[[105 133 125 133 141 147 143]
 [126 155 135 108 130 134 109]
 [126 154 134 108 131 135 109]]: 154

[[121 115 123 139 121 146]
 [133 129 129 140 119 151]]: 129

[154 106 153 151]: 106

[146 156 112 147 104 148]: 156

[124 157 133 128 135]: 157

[144 111 107 110]: 111
---
[[127 126 113 139 132 130]
 [122 137 153 100 106 126]] out 137

[116 112 113 153 143] out 112

[158 126 120 114 146] out 126

[[132 123 132 124 124 124 132]
 [107 151 109 150 148 148 107]] out 151

[153 107 137 107  98 102 155] out 107

[[139 135 108 122 146 132]
 [135 117 119 151 117 132]
 [129 115 154 129 128 137]] out 115
---
[132 136 152 105 134 126] value 132
[118 122 137 147 132 102] value 118
[122 121 127 117 139 141 105] value 122
[123 111 150 122 125 130] value 123
[116 109 112 150 144 153 150] value 116
[149 139 114 149] value 149
[111 104 119 122] value 111
[151 149 107 101] value 151
[141 126 152 147 112 142 139] value 141
[155 114 130 147 107] value 155
---
[[123 149 107 132 145 108 126 108 136]
 [152 143 135 126 121 122 122 151 134]
 [117 129 138 125 146 124 122 120 139]
 [103 128 128 113 134 111 128 130 137]
 [129 125 133 131 100 149 111 117 138]
 [115 130 120 104 142 116 123 122 156]
 [149 127 142 135 125 146 113 138 141]] value 152

[[131 139 125 135 103 136 118 131 146 116]
 [132 111 127 124 135 141 122 119 106 151]
 [136 139 123 118 128 143 100 129 146 131]
 [117 138 117 146 121 134 122 148 134 102]
 [146 112 130 122 149 128 123 110 128 122]
 [128 125 134 127 120 157 124 121 150 117]
 [135 118 102 145 138 137 135 140 138 118]
 [156 145 107 121 142 139 121 127 120 127]
 [130 105 134 104 115 120 134 144 130 133]] value 132

[[129 132 132 131 129 132 129 132 132 129 132]
 [122 140 140 139 121 141 122 141 140 121 140]
 [136 123 123 123 137 123 136 123 123 136 123]
 [143 115 115 116 144 115 143 115 115 143 115]
 [117 146 146 144 117 146 117 146 145 117 145]
 [112 152 151 150 111 152 112 152 151 112 151]
 [138 120 121 121 139 120 138 120 121 138 121]] value 122

[[118 144 119 144 143 119 143 119 118 118 118 143 143 119]
 [124 138 124 138 137 124 137 124 124 124 124 138 137 124]
 [152 106 151 106 107 151 107 151 153 152 152 106 107 151]
 [124 138 124 138 137 124 137 124 123 124 124 138 137 124]
 [147 111 146 111 112 146 112 146 148 147 147 112 112 146]
 [134 126 134 126 126 134 126 134 134 134 134 126 126 134]
 [131 129 131 129 129 131 129 131 131 131 131 129 129 131]
 [113 150 114 150 149 114 149 114 112 113 113 149 149 114]
 [134 126 134 126 126 134 126 134 134 134 134 126 126 134]
 [131 129 131 129 129 131 129 131 131 131 131 129 129 131]
 [144 114 143 114 115 144 115 144 145 145 145 115 115 144]
 [111 153 112 153 151 111 151 111 110 111 111 152 151 111]] value 124

[[127 125 141 132 130 134]
 [129 132 134 130 107 123]
 [131 125 100 123 134 124]
 [123 123 125 124 119 125]
 [131 121 132 126 118 122]] value 129
---
[[143 112 129 102]
 [122 116 144 139]]	144, 102

[152 138 127 129 119 126]	152, 119

[148 155 106 149 152 110 111]	155, 106

[[132 126 156 123 128 121 126]
 [128 130 112 145 107 138 130]
 [124 130 101 136 124 136 130]]	156, 101

[ 99 148 107 106 145 145]	148, 99

[[128 131 127 130 138 129 128]
 [104 126 121 136 136 131 144]
 [129 125 130 130 127 126 125]]	144, 104
---
[[115 118 114 140 145]
 [106 152 134 158  98]] yields 114

[[137 142 147 104 149 115 131]
 [131 137 113 126 152 146 155]
 [130 118 119 121 116 130 109]] yields 152

[[115 101 115 137 139]
 [146 141 120 144 107]] yields 115

[[145 121 113 118]
 [106 114 130 139]
 [105 110 149 146]] yields 114

[[130 135 114 146 104]
 [125 134 129 143 114]
 [109 134 118 122 125]] yields 129

[[135 154 105 121 144 135]
 [129 152 109 125 139 141]] yields 121

[[130 126 138 122 126 129]
 [133 121 145 131 137 143]
 [134 119 139 142 145 149]] yields 131
---
((133, 139, 112, 134, 142, 141), (111, 105, 141, 124, 112, 119), (122, 147, 106, 127, 138, 137)) Answer: 141
((121, 132, 98, 134, 121), (122, 122, 107, 108, 131), (130, 102, 139, 132, 111)) Answer: 107
((123, 142, 132, 133, 105, 132, 137), (138, 135, 113, 111, 128, 124, 143), (144, 146, 136, 115, 132, 137, 132)) Answer: 113
((124, 156, 146, 144, 126, 123), (133, 156, 122, 147, 128, 141), (120, 106, 142, 111, 127, 110)) Answer: 122
((113, 109, 132, 117), (132, 147, 127, 132), (147, 150, 122, 120)) Answer: 127
((158, 135, 125, 123, 122, 115, 134), (132, 122, 128, 116, 131, 116, 129), (132, 119, 129, 137, 124, 118, 118)) Answer: 128
((98, 126, 127, 124), (140, 145, 142, 131), (130, 131, 122, 136)) Answer: 142
((155, 132, 119, 136, 124, 125), (135, 126, 133, 122, 106, 127), (114, 122, 133, 123, 117, 127)) Answer: 133
---
[ 99 144 136 123 153 128]
153

[[141 114 143 118 117 110 137]
 [143 105 147 106 107 113 148]]
113

[[119 115 141 108 150 109 125]
 [107 115 124 124 123 115 106]]
115

[[104 129 139 142]
 [130 127 123 123]
 [114 129 137 137]]
137

[101 125 139 133 136 128]
136

[127 135 150 124 119]
124

[122 156 118 136 120]
136
---
array([140, 109, 154, 122, 157]) | 154, 157
array([139, 147, 101, 120, 131]) | 101, 147
array([102, 133, 121, 131, 120, 119, 134]) | 131, 134
array([133, 154, 115, 125,  99]) | 115, 154
array([135, 132, 158, 142, 110]) | 158, 158
array([138, 111, 151, 145, 149]) | 151, 151
array([121, 107, 145, 157, 115, 146, 122]) | 157, 157
---
[[144 145 146 122 133 105]
 [126 123 133 139 111 126]] 111

[124 153 121 101 150 140] 150

[[131 136 129 123 123]
 [135 132 148 156 131]
 [124 125 118 113 127]] 113

[[114 106 135 133 113 140 135]
 [132 125 127 133 128 142 130]] 142

[105 140 141 137 123] 137

[148 123 104 127 141 118] 141
---
146	132	157	128	142 yields 157, 157

120	145	153	119	119 yields 153, 153

135	119	104	152	148	114	121 yields 152, 152

151	112	138	129	123 yields 138, 151

105	153	109	127	136 yields 109, 153

128	120	125	135	134	128	127
138	123	119	153	120	120	128
139	138	132	128	113	130	127
yields 153, 153

134	131	122	119	152 yields 122, 152

107	132	125	131	155	138	116 yields 131, 155

137	109	113	117	107	108	154 yields 117, 154
---
[[145 124 113 115]
 [138 101 138 152]] => 152, 101

[[113 111 121 102]
 [145 118 132 111]] => 145, 102

[128 140 127 138 139 152] => 152, 127

[151 131 126 129] => 151, 126

[[139 116 148 106 130 107 130]
 [112 153 114 149 127 154 153]
 [132 114 119 113 131 124 131]] => 154, 106

[[134 116 116 135]
 [ 98 137 148 130]] => 148, 98
---
[111 153 153 152]
152
[119 132 125 152 115 135]
135
[100 101 102 155 154]
154
[154 123 104 109 155 118]
118
[148 140 132 140 131 129 155]
155
[106 102 149 117 142 138]
138
[152 126 151 117]
117
[156 154 140 155]
155
[103 108 156 110]
110
[115 103 152 157 117]
117
---
129	130	115	132	130
129	144	117	140	122
114	133	99	121	145
⇒ 130

135	141	132	146	147	133
132	142	133	153	144	129
133	141	134	150	140	140
⇒ 133

126	125	122	122	127	135
115	139	118	115	112	138
102	150	104	107	110	149
⇒ 135

110	128	122	119	138
128	128	152	125	140
112	128	119	119	138
⇒ 138

118	133	143	129	126	129
118	125	133	143	126	153
118	133	133	134	126	135
⇒ 129

148	129	149	102	122
133	123	120	115	142
135	149	149	129	120
⇒ 122

139	124	130	118	124	127	137
129	142	116	132	143	141	125
145	108	145	115	109	103	142
⇒ 137

149	107	108	150	108	149	151
140	118	119	140	119	140	141
138	121	121	138	121	138	139
⇒ 151

133	128	124	133	123
127	131	107	128	128
126	126	141	125	130
⇒ 123
